cols: M K J H X A D N P
[188,123,50,195,184,168,212,99,170] = paref
[169,118,76,219,229,175,189,163,161] = zuru
[88,161,155,162,97,176,189,163,88] = Kudi
down: [163,163]
N
rest: [175,189,163]
[161]
where: [155]
Kudi, 3
where: [168]
paref, 6
rest: [161,155,162,97]
[176,189,163,88]
where: [188]
paref, 1

cols: G F Y E R Z V U
[167,127,157,135,136,132,128,81] -> sofi
[158,132,115,187,51,131,136,91] -> pova
[171,116,172,191,172,133,73,42] -> Suret
[83,91,114,99,126,124,135,104] -> gava
[50,245,140,206,140,129,159,18] -> Bik
[96,234,130,206,116,131,130,157] -> Fefaz
[81,136,91,160,111,129,110,122] -> Tif
[77,119,118,133,198,126,69,174] -> Ker
where: [114]
gava, 3
where: [159]
Bik, 7
where: [128]
sofi, 7
down: [130,110,69]
V
where: [99]
gava, 4
down: [172,114]
Y

cols: S C W Q T L
[199,60,163,118,95,114] = bofov
[152,14,102,120,176,187] = sasuk
[170,59,163,118,29,96] = tupa
[103,184,59,100,29,171] = bitu
where: [171]
bitu, 6
rest: [102,120,176]
[187]
q: [103,184,59,100,29,171]
bitu
where: [170]
tupa, 1
down: [59,184]
C
rest: [60,163,118]
[95,114]

cols: Fal vilid Dofub lilot rupav Ladu detu kade Naf
[122,109,128,121,129,127,123,126,136] -> sukik
[126,93,126,143,121,114,136,125,126] -> Kegaf
[147,36,149,138,138,141,112,135,159] -> Mazun
[123,122,138,143,122,121,135,123,118] -> tezu
[123,127,130,131,137,128,131,128,120] -> Fip
[118,85,157,125,130,121,121,135,120] -> Limup
[125,59,181,154,150,163,170,189,167] -> kon
[141,116,114,124,125,121,135,140,135] -> pud
[132,145,132,111,137,129,131,138,121] -> Tibe
[108,167,107,87,140,141,103,110,123] -> mip
where: [59]
kon, 2
down: [121,128,121,163,121,129,141]
Ladu
where: [108]
mip, 1
down: [109,93,36,122]
vilid

cols: tumom buse gep dizu bager zum lipak pugo
[135,126,143,199,128,128,131,133] : lar
[128,84,77,125,115,163,181,147] : gifi
[184,34,97,112,26,136,198,193] : metid
[123,128,121,125,139,136,177,128] : guti
[123,128,121,125,139,136,137,138] : ruzos
[184,34,97,125,139,135,148,128] : Numu
[142,133,142,128,122,128,128,135] : ged
[135,126,73,128,128,128,131,133] : veluv
rest: [77,125,115,163,181]
[147]
where: [198]
metid, 7
where: [199]
lar, 4
where: [148]
Numu, 7
where: [181]
gifi, 7
rest: [126,73]
[128,128,128,131,133]
down: [26,139,139]
bager

cols: fis Ligib ras damu tapun Mora bulu dokop keri Bap
[42,116,183,109,240,76,165,111,76,144] : Sivo
[84,83,66,86,86,18,123,124,61,105] : mep
[184,144,189,56,185,240,102,77,35,175] : sege
[120,116,112,51,87,163,133,35,38,68] : kir
[120,116,112,51,87,152,239,122,117,119] : boti
[184,144,189,56,185,116,102,77,35,83] : Sud
rest: [51,87,152,239,122]
[117,119]
where: [239]
boti, 7
down: [144,116,116]
Ligib
where: [68]
kir, 10

cols: Mig lovo rofal zes Sidi lutir sune
[72,123,117,251,191,240,97] -> Sabe
[128,217,133,202,90,204,175] -> kub
[87,158,164,82,151,93,162] -> Pidu
[134,124,117,110,130,128,126] -> korab
rest: [124,117]
[110,130,128,126]
down: [97,175,162]
sune

cols: Benu gozit tuko pobo Podu
[158,97,147,152,16] = Gata
[158,97,153,152,55] = lape
[158,97,147,152,55] = mina
[125,99,131,66,23] = luzum
down: [152,66]
pobo
down: [153,147,131]
tuko

cols: gage zosi boz zubem mol bafe
[157,163,160,59,125,27] : dat
[130,109,170,81,109,119] : tasi
[130,109,170,81,251,142] : sipu
[157,101,160,59,193,179] : reg
[102,153,114,154,124,27] : silu
where: [142]
sipu, 6
where: [125]
dat, 5
down: [101,153]
zosi
rest: [114,154]
[124,27]
down: [27,119,142,179]
bafe
rest: [81,251]
[142]

cols: tunam Tavu Kete Sug
[135,222,208,31] -> Lile
[135,222,208,23] -> Lamur
[135,222,1,31] -> gugol
q: [135,222,208,31]
Lile
q: [135,222,208,23]
Lamur

cols: dakef bekip tazom rer Pav
[52,139,188,201,156] -> tebu
[193,209,116,145,211] -> Serad
[192,209,116,145,195] -> gasek
[193,209,193,145,195] -> rogav
rest: [193,209,116]
[145,211]
rest: [193,209,116,145]
[211]
where: [192]
gasek, 1
down: [139,209,209]
bekip
where: [201]
tebu, 4

cols: Vov butef dapa risag ridip zifal fizim Netil
[211,120,195,141,203,196,169,225] -> detoz
[137,30,176,197,86,225,83,122] -> lumig
[250,108,151,134,179,220,178,154] -> rok
[177,35,134,182,77,91,144,71] -> nis
[167,105,67,115,116,228,76,32] -> viz
[124,235,65,43,214,92,144,157] -> Geke
down: [35,105,235]
butef
down: [67,65]
dapa
where: [178]
rok, 7
rest: [92,144]
[157]

